In the data rows, zero lies at 4.5, halfway between 4 and 5.
Here are some points:
array([3, 3, 3, 4, 6, 2, 3, 4])
array([3, 7, 4, 3, 3, 5, 5, 5])
array([5, 2, 2, 5, 4, 0, 6, 7])
array([2, 2, 3, 4, 6, 2, 2, 4])
array([2, 1, 4, 4, 6, 2, 1, 5])
array([7, 7, 6, 6, 4, 8, 6, 3])
array([3, 3, 4, 4, 5, 1, 0, 5])
array([2, 2, 3, 4, 6, 2, 2, 4])
array([3, 2, 4, 4, 5, 1, 1, 4])
array([6, 3, 3, 2, 5, 2, 7, 8])
array([7, 7, 6, 6, 4, 7, 6, 4])
array([2, 5, 5, 2, 1, 3, 4, 5])
array([2, 2, 3, 4, 6, 2, 2, 4])
array([2, 2, 3, 4, 6, 2, 2, 5])
Here are 16 more points, each followed by its number:
array([5, 2, 3, 3, 5, 1, 7, 8]) 0
array([7, 7, 6, 6, 4, 8, 6, 4]) 1
array([5, 5, 5, 5, 5, 6, 6, 6]) 2
array([2, 2, 3, 4, 6, 2, 3, 4]) 3
array([7, 7, 6, 6, 4, 7, 6, 4]) 4
array([2, 2, 3, 4, 6, 2, 3, 4]) 5
array([3, 3, 3, 4, 6, 2, 3, 4]) 6
array([3, 2, 4, 4, 5, 1, 1, 4]) 7
array([7, 7, 6, 6, 4, 8, 6, 4]) 8
array([7, 7, 6, 6, 4, 8, 6, 4]) 9
array([5, 3, 1, 3, 3, 0, 4, 6]) 10
array([7, 7, 6, 6, 4, 8, 6, 3]) 11
array([7, 7, 6, 6, 4, 8, 6, 3]) 12
array([7, 7, 6, 6, 4, 7, 6, 4]) 13
array([2, 2, 4, 4, 5, 2, 2, 5]) 14
array([3, 3, 4, 4, 5, 1, 1, 4]) 15
Which two of these numbered points are nearest to each point below, ignoring the 3 directions in which the first points spread most? Their numbers follow each, nearest first.
array([3, 4, 4, 4, 4, 6, 5, 6]) > 2 14
array([5, 4, 5, 5, 5, 6, 6, 6]) > 2 0
array([3, 3, 2, 1, 3, 0, 3, 4]) > 10 6
array([5, 2, 3, 3, 5, 1, 7, 8]) > 0 14
